(in the rows, 128 means zero)
X: a few groups of rows, each row roughly a mix of its group's hidden directions:
X (129 x 11):
[[130  88  96  79  79 163 123 105 128 134 165]
 [119 146  75 125 168 125 165  88  82 102 133]
 [128 135  65 178  85 151 136 142 155 116 104]
 [155 144 134 125  71 168 136 171 165 136 166]
 [131 151  76 100 119 136 166 171  75 111 125]
 [102 173 112 168 106 129 151 106 171 155  84]
 [139 150 151 195 179 120 141 100 137 157 107]
 [133 110 122 108  61 130 107 142 143 153 190]
 [108 142 153  62  66 129 119 107 107 116 118]
 [123 123 186 156 158 145  79  92 132 118  89]
 [174  97 138  86  84 146 112 165 124  90 149]
 [129  85 108 127 181  82 132  93  92 133 158]
 [113 153 164 182 155 107 118  97 181 151 131]
 [169 139 107  97 111 146 167 198 111 132 125]
 [126 130  87  81 108 141 192 148 108 115  95]
 [203 132 145  80 110 104 148 119 115 146 105]
 [139  99  77 122  96 114  91 163 141  78 149]
 [110 145 109 146  98 141  70 180 118  96 161]
 [158 124  66 111  90 140 121 161 130  83 156]
 [150 161 101 144  61 141 100 166 142 115  99]
 [118 144 150 160 184  77 149  91 125 158 144]
 [118  98 155  82  92 179  85 141 136 122 102]
 [141 104 124 125  77 127  85 179 173 103 138]
 [ 98 171 156 173 147 122 139  81 157 150 159]
 [118 182 108 120 123 163 125 182  74 124 131]
 [164 120 137  58  83 156 132 119  98 138 147]
 [112  97  89 108 126  51 127 148 127 129 163]
 [110 143 157 157 172  93 140  91 122 135  68]
 [141 102  87  85 146 117 166 117  76 159 151]
 [133  94  94  84 135 188 162 139 106 158 126]
 [134 154  74 108  92 136 163 184 126 103 114]
 [114 135 140 114  77 105 115  93 156 140 195]
 [ 96 144  99 119 107 112 168 173 159  82 160]
 [149 107 115  71 127  99 141 156 121  67 100]
 [175  85 143 139 128  83 108  93 152  98 161]
 [134 137 141  93 118 195 119  98  85 122  86]
 [116 128 147 160 177  85 134  70 152 149 147]
 [143 151 187  81 118 109 105  89 135 151 161]
 [150  82 178 130 145 128  95  73 143 156 139]
 [111 172 126 173 173  97 162 110 102 136 161]
 [ 79 119 178 137 103 136 103 129 180 112 164]
 [137 176  97 111  94 171 147 174  96 108 117]
 [100 176  80 139 154 109 181 146 105 114 144]
 [112 157 153 192 173 141 135  92 132 163 121]
 [139  54 134  82 103 119 116 144 167 138 137]
 [173  61 119  87  99 140  96 127 117 120 120]
 [151  99  99  66 110 144 168 149  86 133 136]
 [158  85 163  96 125 126  87 156 122  87  92]
 [132  77 152  71 137 104  91 155  98 110 121]
 [ 98 180 120 168 127 113 130 168 140 113 183]
 [156 136 181 194 139 149 110 128 162 130 105]
 [110 174 159 183 161 134  84  98 125 137 117]
 [161 125 124 107  51 145 104 128 165 116 156]
 [103 146 175 130 170 161 145 153 123 128  68]
 [147 130 150 135 192 142 127 141 102 148  63]
 [104 175 160 153 135 116 121  71 173 134 153]
 [118 148 137 154  87 140  98 125 192 121 177]
 [110 162  61 136 138 105 163 162 133 100 153]
 [109 151 102 144 149  82 200 138 150 134 149]
 [ 96  75 124 139 161  81  79 130 108 119 105]
 [102 117 147 142 163 139  97  47 137 110 123]
 [130 138 155 182 139 101 123  88 191 136 146]
 [157 118 170 124 147 143 137  99 145 137  51]
 [ 94 142 142 160 172  95 142 114 156 143 188]
 [131 185 150 142 105 127 148 176 141 116  72]
 [132 148 111 165 148 122 125 121 173 166 196]
 [154  84 164  89 106 148  81 151 115 100 104]
 [ 96  93  94 107 119  79 137  84  83 120 140]
 [124 103  61 162 135 129 128 103 148 154 179]
 [111 105 126  61  94 127 138 140  84 101 163]
 [104 138 130  95 195  80 138 105  97 148 134]
 [167 124  75 114 108  85 156  97 119 163 156]
 [127 154 164 196 157 130 112 109 163 164 131]
 [109 100 119 108 171  72 113 169 128  89 107]
 [150 101 110  99  83 145 102 177 118 103 173]
 [ 89 160 141 179 129 179 149 136 151  89 117]
 [ 90 158 125 178 169 106 123  94 148 170 146]
 [107 144 163 163 172 130 105  65 114 136 100]
 [ 79 171 147 180 127 122 126 116 183 129 143]
 [ 80 183 157  89 101 130 159 118 116 146 102]
 [133 133 140 156  75 178  97 120 151 169 160]
 [149 136  75 158 144 162 128 175 130 158  83]
 [103 125  69  78  83 113 128 135 126 135 169]
 [133 175 107 183  96  80 116 121 165 129 130]
 [128 112  97 112  72 128 106 138 133 103 197]
 [124 124 174  92  96 132  97  60 124 123 151]
 [ 99 155 143 145 151  75 129  88 157 152 175]
 [ 91 123  89  86 132 119 191 143 106 112  99]
 [112 111 154  59 116 158 162 156 102 110 152]
 [ 59 173  85 108 137 164 125 131 138 122 132]
 [116 194 117 189 146 114 125 126 142 127  89]
 [ 94 119 145 116  71 112 116 108 156  84 174]
 [124 113 117 108 159 162 121 185 105  96  74]
 [142 130 142 204 171 133 148 113 117 147  91]
 [138 136 131 160 131 109 132 122 181 129 207]
 [169 139 119 129 101 155 114 193 117 110  79]
 [130 110 137  74  98 181 113 158  95 111  96]
 [117 118  45 154 135  97 157 145 112 145 116]
 [110 172 123 167 160  94 173 116 137 159  91]
 [189 108 159  75 142 133 143 141  92 118 102]
 [104 171 171 175 162 127 117 100 145 160 101]
 [110 137 143 153 178  94 177  79 130 149 148]
 [161  85 136  86 156  87 126 118  77 129 101]
 [157 130 105  93  78 138 140 187 116 107 163]
 [140 167 120 158 177 153 171  99 108 147  90]
 [110 105 104  59 130 117 121 173 108  86 119]
 [119 121 108 106  97 154 113 196  99  92 160]
 [155  77  97 158 177 112 168 103 143 138 141]
 [119 167 168 115  68 120 102  95 155 121  96]
 [ 93 122  97 104 123 142 150 162 105 124 202]
 [155 166 141 162 137  72 141 144 161 130 177]
 [165  79  77  80 118 109 161 142 116 129 119]
 [157 102 143 100  64 149 107 180 146 129 127]
 [112 139  86 135 179 104 174  87 154 125 157]
 [135  73 171 118 141 127 108  67 146 146 103]
 [116 176 138 178 166 154 164 101 129 166 132]
 [132  96 170 131 144 129  95  88  60 130 112]
 [141 166 143 191 158  89 140 121 110 149 165]
 [152 102 134 125 179 113  73 119  73 131 113]
 [110 107 160 124 155 133  87 104  72 138  77]
 [176  69 166 122 108 119  88 120 131 156 113]
 [132 135  66 128 108 136 123 175 111 138 189]
 [ 84 161 145 165 179  98 164 100 136 125 146]
 [101 115 181 151 138 127  87  90 182 135 120]
 [138 122  77 164 104 126 130 164 157 112 187]
 [173 126 159 163 107 129 100 103 194 140 133]
 [ 97 155 135 194 155  94 137  96 162 135 142]
 [ 62 135 136 157 178  94 127  98 149 122 142]
 [158  76  87 111 161 106 146 120  91 137 168]]

one row of each group, then the others: which group is each in?
[143 119  84 101 108 137 167 180 113 125 180] : S
[ 90 137  83 139 140  74 141 109 127 168 170] : J
[ 99 142 130 174 175  85 112 116  93 122 170] : N

[121 186  80 145 141 131 184 119 110 102 141] : N
[103 140 122 209 166 130 110 125 148 152 106] : J
[184 122 137 152 159 129  83  89 100 157 102] : N
[142 145 108 121 115 152 120 214  94 109 124] : S
[109 118  84 131 104 139 120 202 155  93 122] : J
[159 140 107 186 100 123 172 164 168 125 136] : J
[148  81 160 100 103 141  86 141 110 148  76] : N
[146 154  72 158 112 101 153 139 165  92 162] : N
[ 73 200 128 155 156 136 155 130 121 123 128] : N
[184 127  97 120 100 133 157 131  65 103 138] : N
[ 84 121  95  93 151 141 154 169  80 145 152] : J
